128 stands for zero in the data rows.
Here are some points:
[140  81 207 114 240 113 125  97 121 147 114 184 128 126  92 142]
[133 163  98 139  93 135 120 124 125 110 109  99 119 120 160 137]
[ 91  84 105  94  92  87  83 136 125 131 111 114 114  75  88 131]
[165 161 101 140 122  87 127 137 117 111 108 114 129  75  93 105]
[131 128  47 130  95 114 129  95  87  69  83 112 120 128 177 129]
[142 156 133 152  74  94 134 133 137  94 175 116 146 132 155 102]
[ 89  96 122 129 111 129 154 110 133  66 107 130 120 152 142 163]
[ 98 118 106 111 127 107 110 120 130 145 117 112  83 104 107 119]
[101 117 125 128 119 130 124 104 107  81  74 124  91 116 122 139]
[144 121 113  87 114 182 141  94  96 116 112  82 119 134 157 170]
[ 74 138 128  87 172 133 153  98  89 195 130 116 100 143 152 155]
[177 153 102 123 102 106 113 151  94  82  84 146 181  86  93 108]
[118 101 127 167 126 131 105 112 109  82 115 113 112 105 138 156]
[ 63  88  91 111 132  98 119  70 106 154 148 122  94 131 141 102]
[121 134 107  82 113  98  95 139 117 111 110 125 144  86  78 115]
[ 94  61 132 124 142 128  81  84 111 116 120 112 133  86 129 118]
[255 103 181  79 127 132 157 184 160 128 132 255 102 255 171 166]
[ 95 111 110 112 102 115  95 114  77 112 145 104  59  93 109 109]
[179 230 144 209 224  75 231 160 255 111 204 247 255 255  97 133]
[ 92 109 139 113 132 147 130 131 101 110 113 110 108  85  96 139]
[114 100  67 108 108 133 160 119  92 122  99 139 115 191 153 123]
[125  82 206 113  69 241 109 133  79 158 177 116 174 125 126 175]
[139  95  99 116 196 126 153 121  83 250 227 161  87 172 173 127]
[ 80 133 170  82 174 115  95 147 109 145 105 135 154  67  70 148]
[ 86  85 149 129 131 128 132 109 125  83  82 125 129  89 117 142]
[ 86 112  90  93 134 108 119 108 110 116 143 115  86 104 122 146]
[187 165  91 142 121  75 137 159 106 107  78 144 183  99 102 116]
16 more points follow, each with its number after it:
[127 194 181 214 108 201 181 114 216 130 199  93 179 215 181  80] 0
[169 188  97 202 116 155 168 143 115 109  39 128 167 141 165 163] 1
[115 120 135 139 112 125 165 125 127  62  73 130 117 117 132 179] 2
[ 98  68 121 125 119 123  94 105  96  99 155 104 117  73 111 119] 3
[ 83  84 144 138 112 180 145 104 119  95  94 133 119 130 136 129] 4
[105 135 125  79 102 140 105 141 136 155 105 127 124  78  66  92] 5
[109 103 124 181 118 128 117 117 255 122 157 157  95 232 205  88] 6
[119 128  88  96  79 126 110 132 117 134 110 128 161  52  99  91] 7
[ 91  75  77 106 122 114  69  67  71 113 131 105  78  96 135  97] 8
[141 176 178 149  79 108 146 160 132  93 207 118 130 115 135  96] 9
[111 130  91  91 124 101 113  95 106 108  76 121 115  79 104 119] 10
[227 213 117 197 162 103 137 214 179 158  90 135 168 148  74  63] 11
[ 91  75 106  97 114  92 109  84  98  98 151 101  91  58 110 142] 12
[ 90  76 151 116 146 100 111 111 125  97 127 105 137  57  98 168] 13
[255 201 181 245 225 255 222 176 155 255 255 180 255 255 255 255] 14
[151 107 136  93 121 130 131 139 112  90  71 161  99 143  76 137] 15
Which of these numbered points is nearest to each point below, looking only along the 7 directions in which the first points spread most? Its number follows each.
[ 89  96  90 104 111 106  96  85  69 116 125 104  60  80 122 119] > 8
[ 86  79 125 130 130 149  85  89  89 126 138 107 110  95 118 102] > 3
[120 121 148 102 102 107 118 129 107  94 167 104  91  75  94 121] > 3
[ 97 121 135 110 130 120 110 124 101 156 116 136 129 106  93  89] > 5
[103 155 184 182 137  82 128 104 190 133 102 146 156 109 125  55] > 13
[131 133 134 129  94 133 117 102  82  98 154  92  63 104 148 129] > 3
[111 132 105 113 103 107 109 115 126 101  78 114  88  75 108 101] > 10
[118  73 108  82 214 130 153 168 237 189 177 151 154 144  60 173] > 13
[249 240 148 227 178 141 143 184 143 255  74 165 128 126  92  43] > 11
[188 138 130  84 116 131 140 191 140 116  66 161  69 178  69 121] > 15
[163 203 187 173 161 104 198 158 255  77 221 203 229 255 129 109] > 0
[120 225 169 227 116 179 180 218 136 125 237 136 188 142 152  21] > 0
[144 181 191 154  95  75 157 144 162  96 211 118 155 118 136 111] > 9
[173 252 186 228 227 255 236 134 164 255 180 102 255 226 187 255] > 14
[ 76 125  82  68 160 145 142  94 110 143 139 111  70 156 144 159] > 8
[139 135 116 220 115 112 113  85 255 148 176 167 135 255 226  50] > 6
[214 157 255 169 105 238 108 143 189 175 200 128 105 179 183 238] > 0
[137 130 103 149 101 123 137 144 117  73  43 119 142 111 139 179] > 2
[209 209 111 236 201 118 101 180 255 189  90 123 168 180 111  45] > 11
[249 196 142 180 158 113 135 202 163 197  48 140 138 118  72  78] > 11
[ 98 116 141 151 126  89  88 136 109  76 157 119 116  63  99 105] > 3
[ 84  61  82 121 124 108  75  79  80 111 138 105 111 105 146 117] > 8
[204 175  75 174 144  96 121 199 175 153  56 141 152 165  95  62] > 11
[113 138  68 107 122  84 103  93 121 102 112 114 124 112 134 101] > 10
[150 151  89 183  94 140 167 130  91 103  47 116 155  93 155 161] > 1
[210 219 151 199 189 156 157 198 239 180 101  96 151 190 108  58] > 11
[231 207 164 182 170 142 136 206 176 197  63 143 108  95  60  66] > 11
[ 95 123 115 135 101 114 135 122 103  93  70 111  99  88 113 152] > 10
[130 142  59 119  87  93 103 131  92 106 122 122 173  75 142 103] > 7
[135 178 182 150 104 120 147 159 150  95 200 120 129  98 107  89] > 9
[116 125 126 149  98 127 182 123 125  83  75 127 125 120 136 186] > 2
[118 183 149 175  91 141 155 163 125 110 234 123 138 132 147  40] > 9
[202 104 155  79 108 127 132 183 130 112 102 175 118 156  72 153] > 15
[133 119 121  92  97 154  68 155 141 159  97 138 144 112  75  96] > 5
[106 130  77 105 108 104 120  84  89 125 140 110 109  85 123  95] > 8
[109 114 105  76  92 161 101 139 136 171  83 135 124 120  92 121] > 5
[239 175 255 136 102 255 183 114 140 161 255 166 201 255 255 238] > 14
[130 127 113 131  96 109  84 139 168 157 192 162 153 174 152  89] > 9
[111 127  81  82  74 130 103 129 117 156 118 135 171  94 115  93] > 7
[ 95  81 122 127 110 127 110 101 105 147 108 106  72  57 101  96] > 12
[ 84  71 126  73 139 111  84 129 154 142 178 108 113 105 112 164] > 3
[237 200 154 168 176 160 156 193 181 209  78 112 121 134 108  60] > 11
[193 166 114 163 116 108 132 201  82 170  69 166 124 144  60  68] > 11
[189 158 180  84 138 146 167 124 122  96  70 201  93 226 116 124] > 15
[ 66  94 121 137 136 173 149  97 106 140 145 119 179 148 160 156] > 4
[179 179 156 171 200 112 158 227 255 138  97  93 135 177 130 113] > 11
[220 167 132 148 195 190 127 137 154 136  79 106 121 143 162 183] > 1
[146 149 118 215 118 116  79 135 255  85 161 146 142 220 175  68] > 6
